(in the rows, 128 means zero)
Each path below is one point turned by a fixed rotation once a step. After each direction that follows a path, write how fast that rotation turns it, in deg/step (0 if it stays still).
Each turn is a multiple of 5 degrees from 10 to 175, or 0.
Each row of a path follows its step; steps can be skipped.
path 1
step 0: [127 140 136 131 121 119 114 143 122 134 134 125 129 131 128 120 131 144
 119 123 148 119 126 119 121 132 116 128 121 110 121 130 120 133 120 120
 136 141 127 113 118 134 129]
step 1: [115 124 120 135 128 142 144 126 150 121 137 131 118 126 132 132 130 126
 128 129 138 112 135 112 142 123 122 130 124 123 127 139 129 142 115 132
 126 126 131 140 133 135 140]
step 2: [144 124 118 148 122 115 130 117 130 127 121 120 119 115 129 133 122 130
 133 130 131 139 142 110 133 127 137 137 116 123 123 115 123 124 124 112
 132 128 131 121 117 121 117]
step 3: [127 133 136 125 141 118 125 130 123 131 129 122 132 121 120 115 140 123
 123 135 127 124 131 119 131 133 110 135 122 103 117 134 151 133 129 119
 119 141 122 133 132 125 136]
step 4: [117 125 120 131 133 138 136 123 144 133 127 140 132 146 129 137 139 129
 136 127 140 120 132 114 118 110 124 131 130 130 124 116 135 134 116 122
 143 139 115 131 122 117 121]
step 8: [126 132 107 124 145 122 123 122 139 128 117 119 113 134 127 126 128 127
 135 120 123 127 130 114 127 139 122 137 120 109 126 129 120 140 135 139
 131 133 122 122 110 137 139]
step 9: [123 133 126 140 133 128 138 125 112 133 128 129 126 130 118 129 150 122
 118 135 128 130 151 120 133 122 134 136 137 124 133 133 125 125 115 121
 124 123 120 148 112 121 129]
step 10: [123 128 138 137 135 114 121 129 139 131 131 118 139 132 140 134 129 118
 121 109 135 138 145 123 127 130 115 130 130 125 129 115 139 133 133 118
 137 137 128 128 129 144 111]
step 11: [124 144 123 115 140 128 135 140 135 135 129 128 109 144 136 123 129 119
 133 132 126 127 128 127 145 127 130 138 127 128 119 131 122 152 135 116
 122 137 123 130 125 113 127]
step 12: [122 123 123 142 116 136 129 125 123 136 129 124 130 149 128 138 125 129
 111 131 129 140 149 135 127 116 122 141 121 117 121 126 121 120 121 125
 136 128 129 119 115 123 145]
[129 128 127 127 130 126 125 131 128 129 126 127 128 124 131 125 128 129
 130 130 126 124 128 132 125 129 128 125 125 124 126 129 125 132 133 124
 125 129 129 127 124 131 124] : 135
[125 128 127 130 127 127 124 133 123 132 127 131 126 126 124 129 128 130
 122 131 130 127 128 130 126 124 125 130 129 124 128 132 131 124 130 128
 128 128 127 130 128 128 128] : 120
[130 127 135 128 127 128 130 127 126 128 129 129 132 127 120 124 131 126
 129 127 128 128 131 129 130 129 127 129 128 127 125 129 129 128 129 126
 131 122 126 123 125 131 127] : 110
[127 133 130 129 128 130 125 130 131 128 130 130 135 128 126 128 130 127
 130 126 130 124 125 126 128 129 122 132 127 133 130 127 128 128 131 127
 128 130 132 131 128 129 128] : 110
[124 124 128 123 136 126 129 126 126 127 131 129 128 126 129 129 131 129
 130 129 128 130 128 129 126 130 128 134 128 129 130 128 131 123 126 126
 129 130 128 128 126 127 123] : 60
[130 129 128 126 128 130 126 127 127 124 130 128 127 129 129 131 135 129
 126 128 133 128 127 128 125 127 130 125 130 127 129 128 127 129 124 132
 130 127 128 131 122 135 130] : 85
path 2
step 0: [125 130 133 123 128 130 139 151 115 122 130 133 119 124 126 119 137 132
 118 131 125 130 129 129 130 130 125 111 127 146 126 124 150 123 124 121
 119 126 140 124 121 135 126]
step 1: [128 135 122 141 113 132 140 135 112 137 129 118 111 137 135 126 122 132
 121 141 123 130 125 138 133 131 125 131 131 119 132 129 137 126 142 124
 120 118 135 130 119 124 112]
step 2: [131 123 117 131 108 127 120 135 117 119 124 123 141 124 129 120 132 139
 131 143 124 137 119 120 133 131 122 116 119 134 132 141 124 123 130 116
 123 110 135 133 122 127 126]
step 3: [133 135 134 122 117 122 151 140 127 136 115 132 130 132 127 121 134 135
 132 138 124 132 119 133 124 136 131 121 139 117 144 135 120 130 129 134
 121 109 123 130 131 129 135]
step 4: [127 147 117 119 126 118 137 143 126 122 126 140 129 137 128 121 129 132
 127 134 135 129 125 121 126 120 139 126 140 130 129 136 125 124 125 106
 145 119 140 128 128 129 127]
step 5: [130 140 120 110 121 122 141 146 121 129 118 112 108 134 120 123 137 132
 124 130 127 131 134 128 118 119 120 122 126 141 136 121 132 123 123 128
 122 131 129 133 127 127 129]
step 6: [119 138 115 129 109 121 140 130 123 132 138 138 120 138 131 125 131 124
 124 126 124 139 126 128 141 128 120 117 131 135 130 123 134 121 146 126
 124 128 144 139 127 131 119]
step 8: [133 127 130 117 112 127 139 135 132 128 116 141 132 128 119 120 135 134
 123 132 126 136 105 135 126 131 129 129 125 125 131 139 129 127 152 125
 128 118 128 127 113 122 125]
step 9: [141 137 118 116 125 135 133 141 138 129 122 129 133 138 122 128 127 130
 120 130 129 125 136 125 130 122 127 122 145 122 137 144 117 134 123 110
 118 115 139 130 120 125 126]
step 11: [130 136 120 110 125 109 141 140 137 130 138 130 131 132 126 128 138 126
 119 124 122 128 135 122 133 129 123 110 131 137 123 129 138 122 129 136
 121 125 144 131 128 146 128]
[128 132 123 133 129 132 126 130 129 127 127 125 130 129 131 128 122 130
 131 129 126 129 131 126 127 123 127 131 130 126 125 128 127 125 129 126
 133 128 128 128 125 130 131] : 135
[127 130 129 128 125 131 126 128 129 126 127 126 125 132 129 130 127 128
 125 130 124 127 129 130 128 128 125 131 127 131 126 128 125 131 125 127
 125 132 133 127 130 122 125] : 85
[130 131 129 125 130 130 123 134 131 126 129 132 129 130 131 129 131 132
 132 124 129 126 125 131 127 127 129 128 127 125 132 129 126 128 127 127
 128 125 126 129 131 124 129] : 65
[126 129 130 130 130 125 129 132 118 127 128 125 129 126 134 126 128 129
 128 131 129 125 129 129 132 130 129 129 126 129 129 132 125 127 127 130
 129 128 128 125 131 129 128] : 25
[131 124 129 126 129 132 128 128 130 128 130 127 129 126 129 125 130 126
 128 126 125 127 134 128 128 128 127 127 128 133 128 130 128 124 121 122
 126 124 127 127 128 132 128] : 160
path 3
step 0: [136 126 114 131 132 134 125 119 137 142 131 130 131 126 141 121 115 116
 133 129 140 147 117 130 132 138 121 115 113 125 122 126 137 111 130 126
 128 128 127 126 125 131 139]
step 1: [129 132 121 136 132 128 138 123 131 133 130 129 135 128 121 132 115 128
 135 146 119 140 123 150 123 120 122 135 129 147 123 119 120 126 118 137
 132 128 126 122 121 121 143]
step 3: [128 129 135 126 130 128 128 122 127 154 121 124 119 134 125 116 132 119
 121 122 123 135 126 125 126 129 130 146 113 136 142 122 141 115 135 125
 135 135 138 133 136 134 129]
step 4: [132 129 142 130 109 113 115 123 118 150 135 135 132 128 133 121 122 132
 122 145 122 125 120 132 126 116 126 124 119 135 124 124 122 129 137 133
 124 119 137 135 129 122 129]
step 5: [121 146 131 128 123 121 123 126 125 125 150 124 122 125 124 130 112 125
 131 118 139 122 135 146 124 125 131 112 126 125 121 117 126 122 135 128
 133 131 135 141 127 139 136]
step 6: [132 148 120 115 136 128 120 127 136 143 141 135 124 127 124 128 136 117
 128 126 140 142 126 140 138 143 128 126 133 132 141 134 128 125 134 128
 137 133 126 124 124 119 140]
step 7: [117 121 134 127 138 126 113 110 133 136 121 139 140 127 122 128 112 122
 146 139 123 147 125 133 129 128 120 129 125 119 133 126 126 129 132 134
 122 127 128 121 132 119 140]
step 8: [118 141 126 129 121 122 127 121 138 127 116 131 138 144 116 132 119 127
 135 128 123 138 133 123 120 117 130 136 140 138 120 111 124 117 126 125
 135 136 140 136 117 133 130]
step 9: [131 133 131 118 134 131 115 126 131 148 127 138 126 141 128 108 141 136
 121 124 126 124 126 130 133 129 132 126 123 124 128 110 136 121 113 126
 138 129 130 125 111 140 125]
step 12: [138 135 121 121 124 131 133 119 127 138 128 134 131 138 123 129 116 133
 134 114 136 131 138 147 133 137 117 117 119 137 142 120 132 120 127 132
 134 128 117 128 135 139 140]
[129 126 126 124 127 127 127 126 127 128 130 130 125 125 123 129 132 127
 125 124 128 129 129 126 127 137 129 127 126 128 132 126 128 127 122 127
 129 128 130 128 128 131 128] : 110
[125 129 128 129 127 126 131 127 128 131 122 131 127 134 126 129 130 130
 130 130 130 123 130 122 126 129 128 129 127 127 132 124 127 127 131 130
 126 130 128 124 131 128 128] : 70
[125 128 124 126 123 124 132 132 127 128 130 127 126 130 128 128 128 124
 128 129 126 131 129 129 130 129 129 135 131 131 129 129 125 126 129 131
 128 130 123 131 126 129 126] : 155
[131 125 126 131 126 128 124 125 128 126 124 132 124 130 132 131 122 130
 125 128 129 131 126 127 126 128 131 127 127 132 128 127 126 128 128 129
 125 131 128 133 129 126 128] : 100
[130 128 129 130 131 126 130 130 127 125 127 133 127 130 131 126 126 122
 133 127 128 129 131 126 129 133 125 127 132 128 125 129 127 126 125 129
 129 127 130 127 128 124 133] : 55
[130 131 131 130 127 127 125 125 126 128 128 126 125 128 129 121 129 129
 127 123 124 128 129 122 126 125 125 133 127 126 127 127 125 128 127 127
 130 124 128 131 126 127 125] : 65
[130 128 129 130 132 129 124 128 132 130 129 125 124 129 125 130 131 130
 126 125 124 123 127 130 128 130 130 129 131 126 124 129 127 126 128 133
 125 131 125 129 128 126 132] : 95
